Here is a table of points, one per row:
[ 0.17 -0.98  0.98  0.23  1.12  0.9   0.76  0.31  0.65 -0.31  1.35  0.3
 -0.2  -1.18 -1.22 -1.5  -0.2   0.2  -0.81 -0.11  2.09  1.37 -0.49  2.35]
[-1.03 -1.05  0.95  1.8   1.18  0.14 -0.28 -0.26 -0.46 -0.43  0.84  1.22
  2.48  1.69 -0.9  -0.96  1.23  0.25  0.59  0.12  0.47 -1.33 -1.61 -0.06]
[-0.58  0.92  0.92 -0.85 -2.48  1.58  0.06  0.83  0.38 -1.06  0.52  1.35
  0.2   0.24 -2.09 -1.24  0.61  1.32 -0.31  1.44  0.02 -0.14  1.89 -0.28]
[ 0.51 -0.39  0.17  1.51 -1.55 -0.19 -0.18 -1.9   0.43 -0.24  0.13  1.03
  0.12 -0.43  0.69 -0.66 -0.81  0.54 -0.33 -0.1   0.04 -0.38  2.    1.15]
[-1.59 -0.97 -0.96 -0.8  -0.99 -0.52  1.08 -1.81  0.65 -0.85 -0.47  0.98
 -0.53  1.35 -0.53 -0.42 -1.26 -1.01  1.13  0.05 -0.42 -0.25 -0.18  0.27]
[ 2.26  1.    0.81  0.49  0.36 -0.96  1.9  -1.26  0.62 -0.51 -1.3  -0.4
  0.72  0.7  -0.82 -1.01 -1.42 -1.33 -0.11  0.24  1.33  1.52 -1.25 -1.43]
[ 1.23 -0.34 -0.36 -0.39  0.71  0.09  1.29  0.29 -1.18 -0.89 -0.16  0.18
  1.08 -0.59 -0.34  1.17 -0.6   0.96  0.21  1.81  0.38  1.43  0.44 -2.3 ]
[-0.81 -1.01  0.67 -0.72 -0.76  0.91  0.58 -0.99 -0.49 -1.   -0.05 -0.32
  0.74 -1.83 -0.1   0.66  0.21 -1.14 -0.47  0.47 -0.33 -1.04  1.14 -1.46]
[-0.59 -0.31  0.71 -0.41  1.08 -0.08 -0.07 -0.45  0.93  1.22  0.95 -0.6
 -0.83 -1.09  0.37 -0.63  0.99 -2.44  1.25  1.45 -0.47 -0.02  1.09 -0.72]
[ 0.55 -0.35  0.26  0.27 -0.24 -2.58 -0.97 -1.15  0.8   0.02 -0.5  -0.42
 -0.41 -0.22 -0.74 -0.26  1.37 -0.28 -0.86 -0.64 -0.63 -0.92  1.01 -1.36]
[ 0.52  0.54  0.14 -0.26  0.98  0.27  0.15 -0.77  1.38 -0.3   0.41  0.09
 -0.21 -0.35 -0.09  1.74  0.24 -0.34 -1.    0.72  0.17 -0.17  0.12 -1.24]
[ 1.57  0.28  0.54 -1.87  1.65 -0.48  0.47 -0.14  0.05 -0.19 -0.16  0.49
 -0.91 -0.22 -0.86 -0.35  0.62 -0.54 -1.18 -1.09 -0.32 -2.36  0.57 -0.08]
[ 0.6   1.22 -2.59 -0.68  1.64 -0.65  0.88  1.14  0.37  0.5   0.14  1.55
  0.61  1.21 -0.89  1.07 -0.5  -1.18 -1.03 -0.66  1.19 -0.01  1.61  0.35]
[-0.27 -0.26 -0.7  -1.1   0.55  0.97 -0.27  0.77  3.15  2.18  0.29  1.09
  1.52  0.07  0.15  0.6   0.52 -0.11  0.    0.25  0.34 -1.82 -0.04 -0.74]
[ 0.46 -1.3  -0.94  1.11  0.96 -3.   -1.3   0.94  0.66  0.14  1.01  1.62
  1.42 -0.76  0.31 -0.2  -1.58 -0.05 -0.04  0.83 -0.36 -0.67  0.67  0.78]
[ 0.85 -2.24 -0.66  0.6  -0.2   0.04 -0.03  1.26  1.44  1.15 -1.5   0.55
 -0.28  0.01  0.82  0.22  0.37  0.88 -1.59  0.94  0.01  1.21  0.46 -0.29]
[-1.91 -0.72  0.67 -0.01  0.54  0.34  2.59 -1.19 -0.63  0.95 -0.66  1.46
 -0.97 -1.29 -0.12  0.03  0.65  0.85 -0.69 -1.34 -0.67 -0.27  0.11  0.  ]
[ 0.59 -1.19 -1.27  0.94  1.74  0.8   0.68 -0.23 -1.33 -0.03 -0.47 -0.8
 -1.58 -1.53 -2.    0.15  0.    0.16  0.76  0.52 -1.69 -1.03 -0.63  0.49]
[-1.78  0.57 -2.65  1.95  0.4   0.74  0.06 -0.15 -0.02 -0.6  -0.48  0.55
  0.37 -1.67  0.73 -0.85  0.23 -0.25 -0.4  -0.04 -1.33 -0.45 -2.33  0.31]
[-1.04  2.34  1.19  2.31  0.26 -0.25 -0.79  0.12  0.7   1.17 -1.41  0.21
 -1.61 -0.21 -0.37 -0.33 -0.36  0.08 -1.37  1.85 -1.24 -0.29 -0.79  0.82]
[ 0.68  1.32  0.55  0.18 -0.29  1.03 -1.47  1.79  1.25 -2.36 -0.87  0.4
 -1.54 -0.29 -0.82  1.24 -2.8   0.49 -1.05 -0.4  -1.45 -0.82 -1.59  0.55]
[-1.26  0.85  0.1  -1.19  1.24  0.76 -0.36  0.93  0.98  0.15 -2.19 -0.29
  0.01  0.04  0.26 -2.17 -1.53  2.47  0.2  -0.6  -1.92  0.07 -0.65 -1.09]
[-0.63  0.01  1.49 -1.02 -0.57 -2.08  0.1   1.43 -0.46 -0.48  0.03  0.44
 -1.    1.29  0.86 -1.61  0.16 -1.12  0.78 -0.86  1.27 -0.98 -0.37  0.14]
[-0.16 -0.13  1.32  0.05 -0.82  0.36  0.25  0.07  1.23  0.65  0.19  0.46
  1.42  0.83  0.14  0.93  0.16 -1.52  2.19 -1.57 -0.52  1.78 -0.57  0.29]
[ 1.21  0.73  0.74 -0.74 -0.39  0.76 -0.58 -0.84 -0.24  1.63  1.49  0.01
  1.85  0.34  0.64  0.69  0.1   0.93 -1.04 -0.09  0.29  0.45 -1.21  1.79]
[-1.39 -0.29  0.87  0.26 -1.47  1.69 -0.95  1.11 -0.84  1.4   0.73 -0.5
 -1.5  -0.14 -1.    0.88 -1.14  0.12 -0.37 -1.36  2.2  -1.12 -0.37 -2.14]
[-1.56 -0.78  1.09 -0.59 -0.05 -0.05 -0.05  1.03 -2.54  0.49  0.74 -0.21
  1.09  0.88  0.37  0.52 -0.65 -1.84 -2.76  0.09 -1.36  0.7   0.31  0.04]
[-0.24  0.21 -1.13  0.87 -0.9  -1.94  0.45 -0.05 -0.58  0.76  0.31 -0.79
 -0.37 -0.26  0.98  0.85 -0.76  0.17 -1.02 -0.39  2.1  -0.26 -0.4   0.28]
[ 0.92 -0.16 -1.22 -1.12 -1.7   0.45 -0.01  0.68 -0.09  0.39 -0.81 -1.92
  1.08  0.06 -0.58 -0.5  -0.42 -0.06 -0.08  0.24  0.35 -0.73 -0.07  1.06]
[ 2.2   1.18 -0.49  0.42 -0.84  0.59  0.26  0.57 -2.24  1.25 -0.62  1.41
  1.18 -1.19  1.78 -0.22 -0.55 -0.73  1.67  0.25 -0.23  0.16  0.29  0.28]
[-1.99  0.38 -0.66  0.43 -0.31 -0.28  0.15  0.78 -0.31 -1.21  0.55 -0.42
 -1.08  0.15 -0.15  0.06  0.51 -0.34  0.3   1.27  0.96  0.85  0.69  0.7 ]
[-3.24  0.73  0.35  0.38  0.89 -0.15  0.23 -1.25 -1.11 -0.55 -0.73 -1.45
  1.02  1.84  0.2   2.53  0.42  0.99  1.53 -0.32  0.39 -0.73  0.52  1.23]
[ 0.53 -0.83  1.25 -0.27  0.27 -0.34 -0.1  -0.8   0.   -0.5   1.4  -0.15
 -0.97  0.61  1.08  0.26 -1.71  2.42  2.13  0.91  0.7   0.06 -0.36  0.1 ]
[ 0.29  1.48  0.   -1.05 -0.09 -0.16  0.39 -0.83 -0.32 -0.03  0.45 -1.35
  1.    0.07  2.36 -0.16 -0.92 -0.01  1.37  0.2  -0.47  0.44  0.28  0.7 ]
[ 0.33 -0.02 -1.14 -1.35 -0.89  0.74  0.56 -1.93 -0.49 -1.26  0.78 -1.04
 -1.12  1.92  2.4  -1.29  0.27 -0.13 -1.24  0.15 -0.33 -0.09 -0.87  0.19]
[ 1.04  1.12 -0.87  2.15 -0.44  1.35  0.73  0.87 -0.12  0.49  1.98 -1.46
 -0.38  2.05 -0.37 -1.47  0.56 -0.11  0.82 -0.55 -0.74 -0.27  1.57 -0.98]
[ 1.02  0.17  0.27  1.32 -1.18 -0.16  1.41  1.03  1.26 -1.67  1.25 -1.42
  1.04 -0.6   0.83  0.55  1.09  0.53 -0.14 -3.05 -0.54  0.28  1.03  0.03]
[-0.2   0.88 -0.47 -1.29 -0.04 -1.24 -1.36  0.46 -0.52  0.43  2.68 -0.34
 -0.45 -0.44 -0.42  0.2   1.53  1.   -0.26 -0.17 -1.21  1.58 -1.37 -0.59]
[-0.14 -0.4   0.56 -0.55 -0.4   0.14 -0.64  0.93 -1.07  0.21  0.02  0.92
 -2.33  1.37 -1.05  1.11  0.34  0.91  0.64 -1.93 -1.36  1.97 -0.03 -0.18]
[ 0.46 -0.08 -0.01 -0.24 -1.24 -1.89  1.38 -0.05 -0.09  1.56 -0.96 -2.07
 -0.68 -0.76 -1.44  0.32  0.39  0.38  1.04  0.69 -0.54  0.29 -0.99  1.18]
[ 1.5  -1.16  0.62  0.42 -0.32  0.67  0.14  1.4  -0.25 -0.68 -1.22  0.34
 -1.16  0.81  1.59  1.3   2.43 -0.88  0.57  1.74 -0.12 -0.29 -0.91  0.99]
[ 1.02  1.02 -0.2  -1.16 -0.62 -0.8  -1.79 -0.79 -0.67 -0.9  -0.88  1.24
  0.16 -1.59 -0.01  0.46  1.47  0.09  1.03  0.01  1.48  0.14 -0.82 -0.09]
[-0.22 -1.68 -1.31  0.02  0.83  1.09 -2.96 -1.89 -0.29  0.05 -0.85 -0.27
 -0.5   0.3  -0.6  -0.52 -0.13 -0.64 -0.02 -1.1   0.9   1.21  0.69 -1.27]
[ 0.11 -0.32  0.42 -0.08  2.4   1.39 -2.42 -0.01 -0.59 -0.74 -1.96 -1.66
  1.47 -1.16  0.98 -1.2   0.87  0.33 -0.07  0.1   1.58  0.91  1.41  0.25]
These points spread out most along one direction. Take the direction at right angles to it along which they spread out most. Go by this last direction. How far along it is each point below, from 0 to 99? The average is 50, and the first point in the table lies past the average. One standard deviation of the points above along it is 16.
[ 1.02  1.02 -0.2  -1.16 -0.62 -0.8  -1.79 -0.79 -0.67 -0.9  -0.88  1.24
  0.16 -1.59 -0.01  0.46  1.47  0.09  1.03  0.01  1.48  0.14 -0.82 -0.09] : 64
[ 0.17 -0.98  0.98  0.23  1.12  0.9   0.76  0.31  0.65 -0.31  1.35  0.3
 -0.2  -1.18 -1.22 -1.5  -0.2   0.2  -0.81 -0.11  2.09  1.37 -0.49  2.35] : 58
[ 0.85 -2.24 -0.66  0.6  -0.2   0.04 -0.03  1.26  1.44  1.15 -1.5   0.55
 -0.28  0.01  0.82  0.22  0.37  0.88 -1.59  0.94  0.01  1.21  0.46 -0.29] : 75
[-1.91 -0.72  0.67 -0.01  0.54  0.34  2.59 -1.19 -0.63  0.95 -0.66  1.46
 -0.97 -1.29 -0.12  0.03  0.65  0.85 -0.69 -1.34 -0.67 -0.27  0.11  0.  ] : 41
[ 0.33 -0.02 -1.14 -1.35 -0.89  0.74  0.56 -1.93 -0.49 -1.26  0.78 -1.04
 -1.12  1.92  2.4  -1.29  0.27 -0.13 -1.24  0.15 -0.33 -0.09 -0.87  0.19] : 29
[ 0.92 -0.16 -1.22 -1.12 -1.7   0.45 -0.01  0.68 -0.09  0.39 -0.81 -1.92
  1.08  0.06 -0.58 -0.5  -0.42 -0.06 -0.08  0.24  0.35 -0.73 -0.07  1.06] : 52
[-1.56 -0.78  1.09 -0.59 -0.05 -0.05 -0.05  1.03 -2.54  0.49  0.74 -0.21
  1.09  0.88  0.37  0.52 -0.65 -1.84 -2.76  0.09 -1.36  0.7   0.31  0.04] : 37
[ 0.6   1.22 -2.59 -0.68  1.64 -0.65  0.88  1.14  0.37  0.5   0.14  1.55
  0.61  1.21 -0.89  1.07 -0.5  -1.18 -1.03 -0.66  1.19 -0.01  1.61  0.35] : 71
[ 1.02  0.17  0.27  1.32 -1.18 -0.16  1.41  1.03  1.26 -1.67  1.25 -1.42
  1.04 -0.6   0.83  0.55  1.09  0.53 -0.14 -3.05 -0.54  0.28  1.03  0.03] : 36
[-1.59 -0.97 -0.96 -0.8  -0.99 -0.52  1.08 -1.81  0.65 -0.85 -0.47  0.98
 -0.53  1.35 -0.53 -0.42 -1.26 -1.01  1.13  0.05 -0.42 -0.25 -0.18  0.27] : 34
[-1.78  0.57 -2.65  1.95  0.4   0.74  0.06 -0.15 -0.02 -0.6  -0.48  0.55
  0.37 -1.67  0.73 -0.85  0.23 -0.25 -0.4  -0.04 -1.33 -0.45 -2.33  0.31] : 59
[ 1.57  0.28  0.54 -1.87  1.65 -0.48  0.47 -0.14  0.05 -0.19 -0.16  0.49
 -0.91 -0.22 -0.86 -0.35  0.62 -0.54 -1.18 -1.09 -0.32 -2.36  0.57 -0.08] : 66
[ 0.29  1.48  0.   -1.05 -0.09 -0.16  0.39 -0.83 -0.32 -0.03  0.45 -1.35
  1.    0.07  2.36 -0.16 -0.92 -0.01  1.37  0.2  -0.47  0.44  0.28  0.7 ] : 39
